rotation ticks, each row followed by its count of ticks
The counts run from 0 to 172.
[-38 -21  18 -23   7  33 -16  -4 -24  44  31  34  47 -15  11 -42  28  13
 -33   2 -23  29  20 -12  10  -2 -29  23 -13  60 -22   0   5   7 -19  -7
  -3  -5 -16 -21  17   4  29 -21   6  31 -12  11  -9  -1  13   4  -5   8
  38  -6  -9   5   3 -35 -35 -12  -8  10  -1 -33  35 -13]  57
[ -8 -10   3   0   4  42 -41 -27   4 -10  16   0  57 -12  34   8 -16 -26
   0   5 -19  48  11 -24 -31  19 -31  15  -6 -11  26  -7  -7 -27  -5  20
  -7  -6 -10 -31  -1  25  33  25 -11  46  -4  -4  -2 -40 -31 -21  -3  22
  37  -1 -25 -20  29 -29 -19  15  -8  15 -10 -24  30  39]  25
[-14  -4 -31  50   5   7 -18 -11  16  -2  11   5  22 -29  22  -9  -5  21
  -7 -26 -25  54  15 -49 -14 -28 -42  11 -24  25  16  30   4  14 -14   2
 -26  26 -30 -17   7  19   2   9   7  25 -19   2  -6 -36  -6 -13 -13  42
 -22  -3 -34 -33   0 -17 -27 -19   7  46 -20 -11  45  13]  125
[-19 -34  35  28  -2  14   3 -11 -12  36  10 -12  23  -6  -9 -42  14 -24
 -22  -9  -6  46  38 -15 -11 -26   1   0 -34  33 -36  43   2  15  -2   4
 -27 -14 -13   4  -2  22  -1  20  11  11  -5  12 -19 -22  28 -29  16  -4
  13  -4   3 -43  -6 -29 -45 -17  10  51 -25 -20  13   0]  5
[ -1 -11   2 -12 -24  25 -43 -25 -13  17  15  10  50  12   9   7  13  -3
  -3   3 -31  36 -12 -26 -34   8 -30  42 -15 -15   7 -13 -26 -11   5   9
  17   3 -32 -22  -3   4  48  13 -19  37 -24 -11  -7 -27 -20 -27 -12  -9
  38   0 -40 -21  12 -44 -19  12   6  23 -16 -38  41  17]  21
[-12   9  -5  41  30  23 -17 -17  37  -3   6  -2   6 -12  12  -8 -13  26
  17  -6 -11  59  50 -49   0   1 -25   8  -2   0   3  43  -3   2   3  -4
 -31  30  -9 -17  -7  31   6  28 -14  31 -13  31   0 -38  33 -39  -6  25
  -1  -8 -24 -35  20 -39 -17 -26   5  25 -20 -21   3   7]  128
[-17 -19  16   0 -24  16 -31  -5 -31  57  15  11  54 -10  31  -8   5 -15
 -11   6  -6  12 -20 -14 -12  10 -28  19 -28 -16 -24  14  15   1 -46  16
  15  16 -33   3 -13   5  39  15  -6  44 -21 -18  -3  -1  13 -16   4 -37
  37  -3  -4 -23 -17 -49 -42 -24   2  32  13 -20  28   5]  103
[-36 -11  12  12  32   7 -70   5  -5  68  -1  23  22   3   5   1   1   0
   3 -12 -10  38   5  -9   7 -17  -8 -20  18  25  -1  15 -32 -18 -19  28
   0  28 -48 -26  -1  21  14  -6  -1  35   8  17 -17  25  19 -17   5 -14
  23 -13  -8 -19  -6 -39 -45 -53 -13 -13  -7 -13  -2  15]  159
[-21  -1  19  10  13  11 -66 -16  37  37  -2  24  34  20   4  -4  11  -6
  31  -3 -11  52  42 -20  -1  -7 -26 -42  20   2  -5  -5 -50 -22  19   5
  14   4 -25  -5  -9  30   2  25  -9  30  -5   7   5 -24  -8 -38  -5   5
  10  -8 -38 -33   1 -21 -25 -41  -4   8 -47  -9  -6  18]  77
[-27   7   4   8   4   3 -45 -22  25  27  12  18  40  -6  16  -8   9  15
  39   7  25  73  24 -35  -5  -7 -27 -18   2   3   2 -28 -22  -9   7 -28
  11 -14  -9   9 -10  -7   2  26  -7  54 -21   2  -4 -34 -38 -52 -15  13
   1   7 -10 -30  -4 -10 -38 -44   4  13 -15  12   6  23]  81
[-12  -3  37 -12   5   9 -35 -26  20  56  17  23  14  20   6 -23  21   8
   2   3  20  52  26 -12  18 -20  -9   4 -11  30 -16 -16 -18   1  12 -15
  -1 -11 -18  -7  -8   0  -6  27   1  30 -10   5  -3 -48 -26 -47   4   5
  23  -8 -24 -60   4 -16 -27 -44  19  32 -33 -12 -13  47]  86
[-25 -34  25  23 -27  29 -35  14 -36  30   2   2  40 -27   6  12   2 -14
 -14  20 -21  53  -3 -28 -39  21 -12   7 -13 -12  11  27 -15  -6 -10   8
 -18  -8 -21   6  -2  12  35  14 -19  55  13   6 -15   0   6 -21   8  -8
  37  10 -18  -6 -18 -29 -48 -16 -23  41  24 -14  19   2]  110
[-26  -4  -2 -28   7  24 -39 -22  -6  12  31  43  39   0   9 -18  21   7
 -27  12 -22  25  43 -17  22  30 -23  11  -8  13 -22   7  29  -1 -14  -2
  -7 -31  -3 -26  -4  17  41  36 -41  35 -20  21  24 -21  20 -33   4  22
  31   7 -22 -25  19 -21 -24  -3 -15   5  -7 -11 -21  21]  142
[ -7  -2  -8  37  42  12 -27  -9   6  22  25  28   2 -10   4  17   3  25
   6  -8  10  60  -6 -42  -2 -12   2  27 -10  15  33  28   2  21 -27   0
 -23  23 -31 -21 -17  -3  12  12 -20  49  -6  12  -7 -22 -11 -41   2  10
   5  -2 -14 -54  10 -38 -34 -43  -9  16   8   5   1  55]  36
[-40 -18   0 -32  27  34 -30 -26   4   9  29  32  35  -3  15 -21  15 -12
 -37   9 -16  26  40   3  23  20 -34  21   1  24 -17 -10  40   1 -13   8
   0 -25  -1 -33   4  23  44   9 -34  30 -21   2  25 -22   6 -30  14  31
  42   5 -24 -27  26 -19 -22   2  -7   8 -13 -17  -8  20]  143
[-22  19 -15   1  40  42 -17 -37  29  10  24  12  16   8  16 -28  20  24
  11  12  -3  52  25 -40   8   9 -24  12  17  -6 -17   6  19  10  11   2
   3 -12  11 -14   0  25  28  36 -36  42 -35  18   7 -37  13 -62  -8   3
  14   7 -11 -42  19 -47 -15  -8  11   7 -24 -33 -11   3]  136
[-14 -15 -15  13 -41  18 -62 -19 -17   4   5   7  54  -9  -2  24   2 -15
 -19  13 -30  49  17 -41 -28  22 -23  12 -11 -16  14  12 -21 -12  12   6
  -8 -21 -18 -15   0  17  27  43 -47  32 -11   5   0 -43 -12 -28 -14   3
  28   9 -34 -16   8 -20 -23  11 -11  29  -7 -18  11  34]  23
[-19 -29  23   3  -4  28 -24   4 -27  46  10 -20  37  -7   0  -6  -1 -18
 -13  15  -6  28  10  -3  -5  -3   7  36 -15 -14 -32  30  13   1 -27  22
 -11   5 -18   7 -24  11  46  13 -20  37   0   1 -17  -3  51 -32  21 -29
  44  -2   6 -35  -7 -54 -48 -32   2  38   8 -20   8   3]  101
[-18  -7   1 -21  28  12 -41 -17 -21  48  33  49  59  -5  27 -16  13  -8
 -23 -14   4  35  10  -6  24  28  -9  15  -3  27 -11  -1   1 -10 -46   0
  -3 -13 -34 -33  -3   1  24  17   4  41  -2   3  10  -5  -3  -1   6  17
  14  -4   3 -17  22 -31 -41 -10 -26 -36   7 -15   6  35]  149
[  0   2  29  36  23  25 -25 -30  10  15  17  19  -3  -6  22 -15   1  13
   4 -27 -28  55  18 -44 -21 -12 -25   4  -7  29  28  38 -38  14   9   8
 -19  30 -39 -29  11  26  -3  19  29  16  -2  15 -27 -25  -7  -9  -9  13
   5 -18 -41 -31  21 -45 -23 -25   5  23 -22 -32  41  26]  122
[-15 -17 -20  15   2 -16 -61  -2 -17  35  19  30  69 -12   9 -11   8   7
   2 -23 -25  44  17 -32   4   5 -34 -10  -4  27  -6   5 -49 -21 -23   5
   6  18 -40 -17   3   6  19  11  10  26 -16  -3  -7 -10  17  11 -13  -6
 -18 -27 -15   1   4 -34 -37 -19 -17 -17 -30 -15  32   5]  67
[-48 -27   7   8   7  15 -55 -11  36  10  -1 -11  29   5   8  -3   8 -10
  17   3 -10  62  37  -9 -11 -21 -34 -14   3  12   2 -32 -27 -10  27   3
   4  -4  -7  -4 -14  10  18 -20 -23  31  -4 -10  -2 -34 -15 -43  -8  26
  18  -3 -41 -42  -8   1 -41 -46  18  37 -43   6   8  12]  79
[-15   5  46 -19  16  23 -33 -32  34  45  12  27  16  10  35 -29  13  -4
  13   1  19  38  26  -8  16 -20 -21  -2  -8  23 -15 -21 -14  -9   9 -15
   5  -4 -12  -8  -9   1  -7  22  14  31 -15  -2  -3 -33 -31 -39   2  23
  33  -4 -25 -48   9 -15 -29 -46  13  24 -30 -15  -3  35]  85
[-26 -15  -9  29  11  -6 -70   1   7  17   2   4  49   1  -9  17   7  20
  25   3  -7  66  32 -24 -10  -2 -12 -11  16  -3   5   5 -51 -18   1 -11
   2  16 -28  -1 -19  -3  23   7 -22  45   1  -3  -4 -15  20 -28 -15  -2
  -3  -5 -18 -16  -9 -18 -44 -49 -10   2 -27   2  14   0]  73
[-22 -33  -8  22 -31   4 -32  -9 -18  23   0 -19  42   1 -14  -7   4  -1
  -6  -3 -25  37  19 -22 -26  -9  -7  25 -28  -7 -34  28 -15  -5  -1  18
 -11 -10 -18  -2  -4  13  37  31 -28  30 -21  -4  -7 -31  42 -44  -8 -25
  12   7  -5 -28  -9 -48 -38  -1  10  47 -21 -44  32 -11]  14
[ -4  -1  -2   6 -19  36 -30 -25  -8  21   9  -5  64  -7  27  -4 -11 -12
  23   4 -15  34  14 -28 -31  29 -28   6 -12 -41 -20  19 -32 -25 -14   8
  -2  -1 -23 -12  -5  26  37  45 -10  40 -20  -5  -2 -26  12 -28 -21 -15
  15   7  -2  -6   7 -58 -26   7   0   7 -13 -41  31  -6]  17
[-38 -22 -14   4  31  27 -30 -24 -28  31  32   3  70 -16  15 -39   5 -18
 -20 -13 -16  52  30 -20   8  15 -30  -5   0  42 -17   5 -18 -22 -27  11
 -13 -12 -13 -31   7  32  28   6  17  31  -6  13 -10  -6  13   5   8   8
   8 -23  18   4  19 -41 -39   6 -17 -26 -22 -35  38  -4]  62
[  5  -7  -7   6   0  16 -48 -26  -6   9  24  39  38  -5  31  21  -3   4
 -12 -11 -11  43   1 -30 -17   6 -28  29 -23  13  44  -4 -10   2 -26  -9
  -4  12 -40 -31  -4   2  15  17  -6  46  -8 -11  -2 -31 -44  -7  -6  24
  15   2 -41 -38  16 -14 -22 -13  -6  18   1  -3  27  71]  30
[-57 -24  -7   5  -5  24 -16   2  -9  37  24  20  14 -29   1 -35  32  30
 -38  25 -28  41  13 -35  12  -7 -32   6  -1  38 -24  19  48  14 -17  -4
  -8 -21  -1  -6  12  12  31   0 -34  43 -19  22   8   3   6 -50  -2  11
  19  16 -15 -11  -9 -20 -44 -23  -5  41  16 -14  -4 -21]  51
[ -6 -20  23   4  11  25 -47  -9  -9  -4  18   9  22  -4  -4  32  -2   2
 -19   2 -17  61  21 -29 -30   5  -4  46  -7  12  49  -6 -21  -1   5  -8
 -20   3 -25 -28 -13  -3  32   8 -22  50   9  10   0 -38  -7 -24   2  26
  51  -2 -43 -27  22 -25 -24 -19 -13  22  -1 -11  23  54]  28
[-35   9  19  -3  24  37 -14   4  14  28  24  28  -1 -24  40 -32   2  21
  -8  17 -11  18  31 -17  24   3 -44   3   3   7 -21  32  53   1 -27   8
 -13  18  -6  -7   4  25  19   4 -24  43  -7  16  13  11  22 -28  -2  27
  29   6 -25 -18   5 -33 -33 -42  -5  32   9 -12 -15  -8]  47
[-22 -18  -9 -27  29   9 -35 -14 -25  33  34  42  67 -24  33  -9   4  -3
 -23   2   7  38  17   3  18  26 -16  25 -22  23 -11  -8  15  -7 -56 -12
 -10  -8 -25 -29  -5  -4  33   0 -16  54 -11 -13  20  -1   5  -6  -5  28
  22   3   2  -9  20 -21 -47  -8 -29 -21   7  -4  11  27]  148
[-49  -5 -16  25  36  22  -8  -7  23  29  13  -1  -6 -22  37 -17   2  25
  -3   0   2  40  -5 -33   5 -27 -20  17  -2  19  -3  14  50  22 -27  20
 -13  23 -11 -16   2  19  27 -16 -20  47 -23   2  -4   1   3 -52  -5  16
  10  14  -9 -51 -11 -29 -40 -43   4  41   7  -2   3   2]  43
[-41   9  14 -11  24  41 -10 -14  18  45  27  36   1 -11  49 -38  17  19
  -8  10 -18  20   7 -22  20  -4 -50   4   9  19 -30  15  52   6 -21  12
  -2  18  -4 -23   9  30  27  -3  -7  37 -11  11   3   8  12 -32  -5  16
  37   6 -29 -16  -3 -35 -24 -29   4  24   4 -25   2 -13]  48
[-37   5  40  15  -9  15 -51   9   6  65   3  22  22 -14   2 -22  13  34
  10  10  -4  56   0 -39  -4 -20 -27 -21  11  33  -3  -2 -34  -5  14 -17
  14  14 -18   9  -1  12 -10  -4  14  47  -2  21 -22 -14 -14 -23 -13 -12
  15  -5 -22   1 -21 -18 -38 -61  10  26 -13 -10   5   7]  168
[-14   6  12   8  10  11 -65 -18  34  31  10  27  46   5  28  -5   0  -3
  42  -5 -10  39  30 -17   2  -4 -49 -38  13 -10  -6 -17 -43 -25  -2   4
  12  12 -27 -17 -10  17   4  17   2  33  -8 -13   5 -21  -8 -20 -16  10
   6  -5 -37 -14  -3 -19 -32 -46   5  -5 -39  -8   7  17]  76
[-10 -16  38 -17  16  19  -8 -13  12  43  19  -7  34   2  23 -26  -6 -13
  -7  -3  26  21  21   8  24 -21  -7  45 -44  22 -40   5  21  14 -27 -15
 -13  14 -22  -5 -28  -1  13   4  12  36  -7  -7  -8 -26  18 -28  15  20
  38 -15 -11 -55   4 -33 -40 -43  15  47 -17 -10  11  26]  93
